Each path is a new rotation, seen through one point. The rows after it are directions, each followed by how far the rotation turns it, in degrees a step (0 if it stays put).
Each turn is a multiple of 5 degrees from 10 to 175, or 0.
Each row of a path follows its step; steps can be skipped.

step 0: [ 11 -12   2   2   2   9  16  -1   9  22 -12  -9  24 -39  -3  20 -23   8
   4   5   2 -11 -12   1  -9   6 -14  -9 -18 -14   7  11  -7  12 -19  -2
 -26  11 -17  -4  -4  15   0 -23  -6   1 -15  -1   9 -21   3  -6  -9  -6
  -8  14 -16 -18   5  18  11  -8]
step 1: [  4  -5  27  21   0  -6 -22   4 -12   2  -9 -18   0 -14   5  -4 -26  22
  22  -3   4 -27  -4  16   1   8  -2   3 -12   2  -2  -7  -1  -2   0  12
   6  15  22  10  19 -17  26  13   2  13  11  17 -16  16   3  28  11 -10
   1 -15   3   1  -5  -6 -14  -4]
step 3: [-11  -8 -13   1   4 -18 -10  -9   9   4   0  -4  23 -15  -9  -6   5  11
  14  -1  -8   7  11  -6 -14 -11  20 -18  39  -1  20  10 -26  10 -28  -1
 -12   7   9  14 -10  -9   6  -3 -14  -9 -10 -10 -21 -13   9  16   6  19
  -9  17   4   5  16   1  21  -1]
step 5: [  4  -1   4  13  -2 -32  -4 -12 -11   5  -2  -9   4  -1  -3  10  -1  10
  15  21   6  -8  -1  26 -28  27  -3   6   1 -12  -4  -5  13 -10  19  -4
  -1 -12  -4  -7   9 -10  19 -18  12  -6   8   1  -6   5   1  14  22 -14
   1   8  22 -17   8  31 -27  -7]
step 6: [-12   3  12   8   9  -1   3   6   9 -12  -3   6   0  -2  33  21   1   2
  -7  11  -9 -14  40  10 -24 -13  13  -9  11  -8  -5  -8 -14   0  17 -23
 -12   4   4   8  11 -25   8  16  -1 -16   5   4  -7   0   1  -9   9  10
   4 -17 -27   3   2 -14  24  -2]
step 9: [ -1   5   5  -6  -1 -10   7   0 -12  13   3   2  -2 -10  -6  -2  -8  -1
  16   3 -11   0  -7  21 -17   9 -15  11  13  12   3 -20   4  -9  21  -4
   8 -19  10  16  22 -20  16  -8  29 -29   1  -6   3 -12  12  -7   0  -6
 -10 -22 -16  27  14  -9 -28 -16]
step 11: [-10   1 -10  11   4  -6  -8  -2  19  -8   3  13  17   0  18  10  12   4
  13   1 -21   8  18 -19   5  -5 -10   8  -6 -11  23  17 -19   6 -27  25
 -13   7  -6   0  -3  11   6 -23   5 -14  15  -3   7 -15 -18   2   7   2
 -29 -32   5 -14  -6 -17  -6  -9]
step 18: [-26 -10  -1 -22  12  -2  12 -11 -12 -10  -4 -21  10   9   4  22   1   3
   6 -15 -14  -1  -6  -7  -5   2   9  29 -21  -1   5  -2 -14   1  -3 -11
 -21  28 -28   8   2   0   6  10 -10   8   7 -14  -4   9   7   9  21  14
 -17   2  31  -8  -5  -1  -8 -23]
step 20: [  0   5   2 -10   9   9   0 -10 -12  -5 -22 -22 -30  -3  -1 -15 -20   5
   6 -11 -15   4  -9   3 -23 -13   3 -18  22   8  -6  -9  -6  -5  13   4
 -11   0  18  18  11  17  14 -28  10  17  -5  33   9  -8  12  -1  11 -14
 -12 -10   5  -7  14  10  14   7]
[ -2  -6   1  -9  -4  -2   3   2  -3   2  -2  -4   3   1   3  -3  -9   1
  -1  -1   4  -5 -10  -3   5   0   7   0   4  -1  -4   1   1   5  -2   2
  -1  -3  -2  -4  -1   0   3   2  -3   7  -5   2  -4  -4   1  -1  -1   7
   1  -8   1 -11  -1  -2   0  -4] : 20
[ 3  2 -1  7  2 -3  1  1 -2 -8 -5  1  0  1  2  4 -7 -1 -2  2  2  8  2  0
  1 -9 -9  1 -6 -8 -3  2  3  2  4  0  0 -1 -1 -1  0 -2 -2  2  1 -3 -7 -1
  0 -3  6  2  6  8 -3 -1  8 -5  3  1  2  2] : 55
[ 3 -1  4  5  4 -2 -2 -5 -1 -1  4  0  3 -8  2 -1 -2 -1  1  3  7 -5 -6  4
  0 -1  1 -2 -2 -3  2  1 -4  7 -7 -1  4 -5  0 -6 -2 -7  5  0  2 -1  2 -5
 -1  7 -1 -1  6 -3 -1  6 -8 -2  8 -3  5  4] : 10
[ 2 -2  0 -6 -7 -3  3  3 -8 -5  4  1  0 -1  0  8  3  9  6 -5 -8  3  4 -6
 -1  1  4  0  1  2 -1 -2  5  2  3 -5 -1 -3  6 -4  0 -3  0  2  0 -2 -6 -1
  6  5 -2  2  5  1 -2  5 -6 -4  0 -5  0  4] : 95
[11  6  1 -8  4  2  2  3 -3 -2 -2  2 -6 -1 -5 -3  9 -2 -3 -2  4 -4 -2  3
  1 -1  1  4 -3  4 -3  0 -5  1  5 -1 -3 -5  3 -5  1  6  2  2  2  2 -2  1
 -2 -8  0  0  4 -8 -3  5  5 -3  4  0  2 -3] : 140
[-8  0  9 -1  2 -2 -3  3 -5 -2  3  1 -4  2  0 -3  2  3 -1  7  0  3  0  0
 -1 -2 -3  7 -5  0  4  2  1 -2 -6  5  0 -4 -3 -6 -1  4 -2 -2 -4  1  4  5
  1  9 -5  6  6 -4 -2 -2  6 -4 -5 -3 -7 -3] : 110
[ 2  0  1 -1  5  2  4  1  5 -5  3  1  3  6  7 -2 -6  2  3 -7  2 -1 -5 -4
  7 -1 -6 -1  2  0  6  1 -3 -2  1  0  2  5 -5 -7  5  8  5  5 -2 -4 -9 -2
  5  2 -3  1 -3 -6 -1  2 -1  5  1  0 -6  3] : 20
